In the data rows, 500 means zero.
Some points:
Array([745, 713, 485, 521, 304, 449, 465, 665, 261, 686, 705, 562, 464, 447, 522, 698, 563, 623,
       444, 526, 646, 337, 418, 614, 380, 563, 428, 518, 412, 422, 378, 446])
Array([501, 572, 672, 420, 555, 502, 536, 326, 508, 476, 604, 717, 530, 566, 430, 428, 677, 513,
       497, 572, 526, 535, 749, 430, 566, 397, 452, 418, 410, 424, 531, 470])
Array([396, 580, 679, 788, 605, 624, 345, 406, 639, 561, 332, 315, 409, 648, 531, 461, 384, 677,
       565, 598, 504, 943, 604, 560, 452, 573, 396, 395, 606, 484, 400, 493])
Array([391, 587, 590, 579, 474, 423, 356, 540, 421, 532, 561, 400, 583, 326,  89, 536, 567, 498,
       410, 323, 520, 545, 737, 499, 368, 381, 436, 423, 623, 497, 616, 474])
Array([589, 613, 534, 472, 376, 361, 428, 587, 529, 503, 447, 619, 348, 315, 624, 592, 600, 477,
       674, 458, 494, 504, 494, 416, 404, 641, 556, 526, 722, 532, 388, 660])
Array([613, 560, 378, 505, 311, 477, 518, 384, 503, 516, 522, 272, 302, 541, 744, 452, 651, 593,
       470, 710, 440, 510, 600, 566, 333, 473, 632, 289, 684, 440, 823, 474])
Array([443, 434, 409, 644, 228, 453, 559, 362, 470, 453, 345, 520, 627, 583, 503, 494, 606, 419,
       458, 301, 592, 627, 387, 396, 633, 507, 766, 640, 489, 482, 469, 481])
Array([477, 427, 582, 677, 564, 589, 579, 607, 391, 367, 512, 897, 517, 408, 494, 413, 310, 736,
       490, 588, 381, 596, 545, 537, 425, 414, 641, 382, 653, 503, 612, 458])
Array([334, 557, 331, 572, 552, 412, 470, 402, 575, 651, 523, 622, 352, 398, 598, 394, 468, 447,
       517, 394, 471, 545, 502, 444, 425, 547, 533, 456, 273, 351, 563, 639])
Array([373, 451, 690, 377, 368, 609, 596, 681, 534, 531, 772, 392, 394, 485, 540, 362, 505, 662,
       454, 622, 422, 438, 459, 700, 362, 430, 430, 452, 382, 703, 304, 651])
Array([492, 614, 507, 420, 425, 702, 530, 588, 528, 594, 551, 484, 387, 336, 533, 496, 566, 335,
       223, 513, 493, 448, 467, 608, 767, 798, 564, 530, 561, 442, 438, 592])
Array([501, 380, 659, 571, 480, 612, 501, 334, 427, 419, 565, 506, 282, 338, 515, 602, 384, 340,
       795, 596, 690, 386, 519, 346, 500, 443, 586, 437, 536, 334, 406, 502])
Array([559, 216, 488, 535, 527, 403, 332, 347, 358, 548, 589, 484, 553, 653, 513, 480, 342, 388,
       107, 503, 408, 665, 286, 596, 681, 337, 405, 558, 513, 467, 463, 611])
Array([453, 434, 563, 441, 484, 693, 532, 496, 422, 490, 570, 472, 571, 386, 377, 479, 623, 444,
       602, 311, 357, 447, 266, 476, 582, 413, 403, 490, 233, 549, 666, 459])
Array([466, 581, 464, 581, 512, 392, 521, 715, 539, 487, 342, 340, 474, 485, 465, 442, 415, 648,
       512, 343, 444, 212, 499, 330, 579, 483, 433, 335, 405, 489, 290, 365])
Array([477, 271, 457, 343, 515, 438, 496, 528, 454, 562, 485, 612, 381, 301, 330, 291, 361, 425,
       567, 667, 440, 540, 591, 591, 530, 550, 525, 411, 702, 609, 513, 208])
Array([491, 360, 514, 500, 546, 345, 395, 415, 596, 231, 448, 397, 770, 388, 548, 285, 595, 427,
       224, 410, 557, 643, 425, 502, 531, 574, 544, 413, 564, 315, 471, 587])
Array([478, 462, 822, 520, 496, 395, 501, 701, 534, 656, 230, 434, 388, 611, 377, 581, 753, 465,
       580, 347, 372, 646, 474, 461, 596, 381, 352, 371, 518, 581, 505, 411])
Array([630, 394, 416, 555, 546, 486, 534, 568, 524, 419, 465, 620, 629, 638, 444, 427, 455, 304,
       654, 556, 386, 396, 538, 613, 304, 652, 183, 557, 729, 495, 388, 488])
Array([641, 528, 464, 588, 498, 333, 579, 533, 400, 690, 320, 473, 751, 490, 583, 392, 340, 664,
       724, 601, 557, 343, 492, 570, 660, 580, 634, 670, 422, 463, 676, 586])
Array([459, 697, 604, 601, 477, 434, 441, 533, 519, 277, 468, 498, 227, 482, 590, 587, 292, 336,
       710, 364, 386, 489, 407, 396, 573, 557, 537, 475, 476, 470, 456, 385])
Array([372, 583, 567, 379, 604, 476, 481, 413, 654, 707, 613, 377, 263, 529, 535, 674, 465, 598,
       432, 525, 503, 461, 513, 454, 448, 339, 566, 752, 605, 614, 476, 336])
Array([705, 623, 451, 762, 439, 404, 509, 242, 503, 486, 660, 478, 560, 570, 457, 278, 677, 412,
       473, 538, 476, 463, 271, 482, 695, 432, 677, 707, 451, 538, 510, 603])
Array([498, 500, 514, 495, 403, 496, 379, 424, 360, 345, 361, 401, 691, 596, 462, 646, 320, 460,
       544, 752, 479, 278, 660, 465, 370, 553, 629, 564, 292, 707, 557, 683])
Array([644, 423, 315, 496, 572, 750, 716, 541, 534, 244, 365, 459, 608, 513, 408, 566, 341, 682,
       624, 343, 531, 527, 585, 429, 597, 431, 371, 523, 729, 476, 362, 784])
Array([510, 795, 350, 357, 605, 542, 293, 493, 247, 565, 487, 614, 526, 735, 571, 429, 514, 528,
       623, 415, 673, 491, 455, 562, 417, 441, 555, 467, 573, 501, 495, 551])
Array([591, 377, 311, 471, 706, 548, 536, 443, 514, 453, 447, 693, 280, 587, 452, 517, 679, 586,
       323, 457, 550, 471, 384, 379, 476, 623, 425, 352, 366, 624, 556, 572])
Array([679, 396, 399, 397, 562, 589, 422, 304, 760, 517, 428, 571, 477, 185, 530, 622, 540, 528,
       437, 395, 613, 501, 447, 759, 646, 380, 519, 370, 440, 582, 376, 515])
Array([539, 451, 479, 307, 657, 561, 568, 486, 694, 250, 526, 527, 574, 498, 397, 539, 486, 535,
       387, 712, 585, 598, 487, 517, 427, 794, 445, 452, 384, 649, 535, 418])
Array([620, 210, 717, 598, 561, 459, 582, 770, 665, 451, 444, 456, 221, 523, 480, 484, 480, 586,
       501, 354, 651, 501, 596, 867, 339, 358, 421, 577, 473, 327, 633, 526])
Array([594, 562, 466, 307, 357, 644, 508, 416, 321, 630, 409, 469, 435, 512, 476, 408, 553, 381,
       412, 603, 456, 449, 436, 355, 299, 521, 548, 807, 308, 397, 331, 381])
Array([458, 547, 347, 387, 528, 584, 400, 656, 503, 230, 472, 531, 540, 499, 422, 622, 542, 428,
       416, 660, 412, 419, 712, 549, 654, 500, 380, 799, 459, 528, 448, 570])
Array([612, 643, 508, 367, 595, 524, 666, 654, 390, 582, 522, 431, 495, 417, 823, 488, 468, 317,
       501, 426, 585, 757, 678, 397, 425, 410, 486, 521, 484, 728, 422, 474])
Array([291, 595, 345, 574, 425, 401, 296, 630, 457, 685, 743, 431, 589, 529, 701, 689, 614, 553,
       544, 547, 559, 664, 620, 387, 615, 484, 475, 549, 363, 457, 440, 279])
Array([426, 567, 333, 510, 637, 478, 876, 651, 314, 503, 475, 503, 584, 511, 385, 628, 605, 199,
       311, 528, 389, 380, 393, 697, 468, 428, 540, 444, 459, 461, 349, 368])
Array([292, 330, 571, 531, 512, 301, 618, 208, 371, 507, 537, 434, 695, 702, 621, 372, 596, 545,
       469, 258, 443, 371, 587, 546, 546, 682, 504, 553, 437, 455, 490, 530])
Array([607, 467, 559, 646, 503, 810, 319, 547, 687, 567, 485, 458, 532, 596, 608, 545, 299, 399,
       519, 506, 530, 356, 609, 266, 405, 637, 580, 363, 609, 560, 654, 465])
Array([250, 621, 535, 361, 369, 342, 583, 552, 569, 529, 529, 475, 528, 552, 531, 527, 315, 631,
       523, 634, 691, 420, 451, 460, 642, 450, 221, 483, 560, 522, 696, 458])
Array([311, 292, 414, 586, 665, 419, 545, 431, 447, 473, 435, 421, 668, 476, 418, 406, 750, 568,
       585, 527, 467, 551, 216, 479, 505, 498, 492, 595, 465, 433, 654, 521])
Array([435, 584, 494, 461, 570, 573, 489, 390, 730, 548, 496, 726, 738, 391, 577, 482, 441, 576,
       486, 461, 464, 436, 373, 503, 409, 279, 599, 464, 676, 455, 548, 465])
Array([557, 504, 518, 297, 386, 465, 499, 532, 645, 577, 714, 411, 555, 753, 298, 685, 354, 567,
       712, 556, 356, 609, 569, 295, 468, 571, 631, 411, 451, 433, 610, 559])
There is one direction along which these points spread out most. Take the direction at right angles to it along which they spread out most. Then take the direction at right angles to both along which they spread out most. Go by this last direction. Where along it does each point below lie, from 0 to 99? The average is 50, and the first point in the table lies past the average. One standard deviation of the points above along it is 16.
Array([491, 360, 514, 500, 546, 345, 395, 415, 596, 231, 448, 397, 770, 388, 548, 285, 595, 427,
       224, 410, 557, 643, 425, 502, 531, 574, 544, 413, 564, 315, 471, 587]) 40
Array([630, 394, 416, 555, 546, 486, 534, 568, 524, 419, 465, 620, 629, 638, 444, 427, 455, 304,
       654, 556, 386, 396, 538, 613, 304, 652, 183, 557, 729, 495, 388, 488]) 61
Array([745, 713, 485, 521, 304, 449, 465, 665, 261, 686, 705, 562, 464, 447, 522, 698, 563, 623,
       444, 526, 646, 337, 418, 614, 380, 563, 428, 518, 412, 422, 378, 446]) 74
Array([373, 451, 690, 377, 368, 609, 596, 681, 534, 531, 772, 392, 394, 485, 540, 362, 505, 662,
       454, 622, 422, 438, 459, 700, 362, 430, 430, 452, 382, 703, 304, 651]) 76
Array([466, 581, 464, 581, 512, 392, 521, 715, 539, 487, 342, 340, 474, 485, 465, 442, 415, 648,
       512, 343, 444, 212, 499, 330, 579, 483, 433, 335, 405, 489, 290, 365]) 55
Array([478, 462, 822, 520, 496, 395, 501, 701, 534, 656, 230, 434, 388, 611, 377, 581, 753, 465,
       580, 347, 372, 646, 474, 461, 596, 381, 352, 371, 518, 581, 505, 411]) 52
Array([498, 500, 514, 495, 403, 496, 379, 424, 360, 345, 361, 401, 691, 596, 462, 646, 320, 460,
       544, 752, 479, 278, 660, 465, 370, 553, 629, 564, 292, 707, 557, 683]) 40
Array([557, 504, 518, 297, 386, 465, 499, 532, 645, 577, 714, 411, 555, 753, 298, 685, 354, 567,
       712, 556, 356, 609, 569, 295, 468, 571, 631, 411, 451, 433, 610, 559]) 30
Array([396, 580, 679, 788, 605, 624, 345, 406, 639, 561, 332, 315, 409, 648, 531, 461, 384, 677,
       565, 598, 504, 943, 604, 560, 452, 573, 396, 395, 606, 484, 400, 493]) 18
Array([501, 572, 672, 420, 555, 502, 536, 326, 508, 476, 604, 717, 530, 566, 430, 428, 677, 513,
       497, 572, 526, 535, 749, 430, 566, 397, 452, 418, 410, 424, 531, 470]) 46
Array([644, 423, 315, 496, 572, 750, 716, 541, 534, 244, 365, 459, 608, 513, 408, 566, 341, 682,
       624, 343, 531, 527, 585, 429, 597, 431, 371, 523, 729, 476, 362, 784]) 50
